In the data rows, the value 128 means zero.
Some points, one per row:
139|129|116|119|114|148|126|101|106|150|113|133|139|111|141|121|154|136|141|107|138|123|130|130|109|142|133
122|120|102|128|101|140|144|123|141|148|124|156|150|110|135|096|101|109|142|129|140|148|111|102|109|125|129
120|148|118|122|135|125|126|119|145|115|125|132|148|151|129|101|134|136|129|127|135|112|118|126|124|115|114
124|090|130|150|155|118|111|163|136|122|120|118|153|142|112|144|119|134|143|118|124|126|129|133|151|125|100
118|138|141|095|113|162|137|115|115|140|127|141|134|129|123|088|132|108|152|120|149|143|128|113|113|138|144
127|136|111|117|093|160|141|107|118|135|125|148|133|132|128|091|139|117|143|132|144|128|133|124|113|126|145
136|136|113|120|095|176|143|098|115|141|130|149|121|112|161|117|116|105|169|084|156|131|113|114|111|147|154
134|135|127|120|112|148|117|089|094|143|128|139|112|110|145|108|128|141|116|112|156|128|135|133|110|138|127
126|124|105|111|153|055|109|121|155|117|148|128|103|108|122|173|094|143|097|169|108|117|106|133|132|128|093
104|109|123|131|102|168|154|127|141|119|110|143|132|115|147|104|117|117|182|103|139|138|099|096|121|142|122
133|136|101|103|097|104|118|116|152|137|144|151|119|101|147|140|094|109|109|132|142|151|092|122|105|123|117
132|170|091|089|114|092|100|105|178|112|151|143|137|099|140|129|103|117|112|129|127|122|085|129|109|123|122
150|135|130|123|127|147|128|107|115|134|113|130|124|151|131|145|144|128|120|108|126|142|138|139|131|132|149
155|109|119|138|134|128|129|120|127|149|136|139|108|117|130|134|142|121|092|130|133|136|154|145|124|112|140
158|135|142|148|166|085|130|169|135|135|142|117|131|122|100|146|133|137|101|144|095|108|136|148|139|111|117
125|146|109|095|088|133|114|111|170|134|149|158|133|061|145|118|104|109|121|119|157|147|104|111|090|128|146
Here are 24 more points, each followed by its number:
113|158|122|091|082|161|133|097|146|129|135|171|115|099|153|078|111|117|139|111|151|132|108|107|107|131|153 0
130|093|158|180|153|146|152|168|086|135|124|103|128|171|095|100|150|138|125|142|123|100|156|148|153|133|131 1
141|093|112|146|159|072|093|131|142|121|136|107|137|111|128|194|101|148|139|133|108|111|114|145|123|120|086 2
151|144|141|119|164|089|144|139|128|121|136|074|109|189|104|135|165|149|071|163|090|123|170|143|150|105|137 3
129|109|173|169|132|159|142|128|088|112|097|115|149|167|119|114|152|144|157|094|144|127|128|142|144|141|127 4
144|147|085|096|080|147|107|103|157|124|137|155|127|063|145|130|093|119|147|097|140|135|088|124|089|133|131 5
142|158|073|059|110|068|073|084|188|118|157|153|106|050|136|167|081|115|097|132|133|129|060|128|096|133|109 6
126|153|133|116|107|147|117|080|108|159|129|157|099|096|151|104|113|110|139|118|164|141|104|131|084|175|136 7
134|126|105|098|123|103|116|119|149|130|127|137|135|095|136|162|099|114|122|117|132|154|111|122|124|154|118 8
118|113|056|109|183|000|069|125|210|096|179|094|114|116|108|212|084|157|081|185|069|108|068|151|123|091|084 9
137|078|118|138|178|059|149|155|168|123|132|110|136|122|104|202|130|136|094|156|082|120|138|110|141|117|092 10
108|136|126|112|105|149|121|113|140|122|120|162|116|114|145|101|106|103|161|123|144|134|096|110|121|163|124 11
143|122|078|096|095|082|117|100|161|126|150|162|113|070|138|157|101|110|108|123|135|135|107|105|103|136|103 12
104|102|164|174|163|139|156|156|104|119|106|097|134|196|121|100|158|137|140|165|108|112|165|120|165|133|137 13
110|111|158|162|115|182|147|135|096|129|111|144|132|134|116|091|140|123|156|107|140|119|128|127|147|145|141 14
122|112|124|120|126|108|126|146|152|123|127|124|133|132|129|137|124|113|132|126|131|154|128|115|128|111|119 15
109|162|112|090|100|132|111|087|132|145|132|173|112|100|156|115|100|116|134|130|139|134|106|116|104|168|128 16
112|132|139|124|121|154|112|109|140|137|136|142|143|121|132|100|129|116|156|117|150|148|121|112|115|131|121 17
118|125|129|140|120|170|145|130|104|143|107|137|124|140|142|086|122|119|164|118|126|123|126|117|119|170|145 18
122|132|157|140|133|183|147|144|111|116|111|099|156|143|125|095|151|130|173|091|119|127|121|125|148|129|131 19
159|088|072|120|181|025|110|131|171|137|160|107|110|100|107|242|115|133|047|170|079|113|130|136|116|086|107 20
119|128|162|151|130|182|153|141|074|157|117|120|121|160|132|082|148|128|152|122|138|135|174|135|129|148|153 21
126|105|151|158|143|153|147|128|094|135|102|135|140|138|137|119|142|121|146|122|126|135|151|113|133|143|151 22
130|157|081|080|104|098|097|091|179|137|153|145|143|081|145|126|095|119|128|115|144|149|080|111|101|129|106 23
Which three of these numbered points are nearest to each point below by angle, seen from the average point of the first points? Their numbers follow each, nearest first.
136|121|135|111|096|143|129|105|121|152|126|159|129|092|149|125|121|109|128|103|153|131|133|116|108|143|134 > 7 0 16
140|124|144|127|134|104|129|125|128|125|124|096|124|152|119|152|153|131|088|135|092|126|152|130|137|104|134 > 3 10 13
133|140|133|116|116|176|123|125|113|121|117|137|139|121|141|095|116|127|163|097|134|123|140|115|116|137|142 > 18 19 14
111|088|183|173|142|183|158|166|099|116|098|111|158|177|110|077|161|122|173|118|126|141|166|105|168|130|143 > 22 14 19
113|140|121|126|144|094|116|142|142|107|144|115|117|119|117|149|109|125|120|148|127|123|124|134|132|111|118 > 9 10 20
114|137|110|110|080|181|139|142|143|132|122|146|122|118|125|085|097|103|188|104|127|128|121|102|131|156|139 > 11 18 0
133|151|070|058|055|140|103|092|173|115|140|186|120|024|161|134|061|113|142|105|137|156|081|102|087|156|150 > 5 23 16
127|130|126|117|158|104|134|141|149|124|138|092|109|161|122|157|139|138|089|167|098|133|139|129|144|102|127 > 3 10 20
134|113|182|171|143|174|153|156|085|107|090|113|153|169|113|116|165|140|150|104|130|117|158|142|158|125|142 > 4 1 22
140|149|113|120|086|147|116|123|146|132|120|149|137|078|149|130|115|110|148|100|141|147|102|114|099|146|154 > 5 0 7
107|147|119|084|116|121|103|097|161|124|157|159|118|119|127|109|121|114|116|150|133|120|094|127|111|113|125 > 6 23 16
157|070|147|167|197|032|164|199|151|109|141|083|139|183|082|206|153|156|087|171|055|101|175|115|187|068|099 > 10 3 20
129|143|189|161|140|204|151|139|066|148|131|126|125|149|116|080|169|132|141|120|143|123|161|142|129|132|162 > 21 14 22
106|152|137|127|117|164|132|105|095|132|125|117|120|161|140|067|146|134|121|139|144|121|158|127|132|140|135 > 21 13 18
123|135|120|146|161|100|108|123|111|134|126|105|120|126|140|147|129|154|129|147|108|098|123|136|121|135|111 > 2 10 3
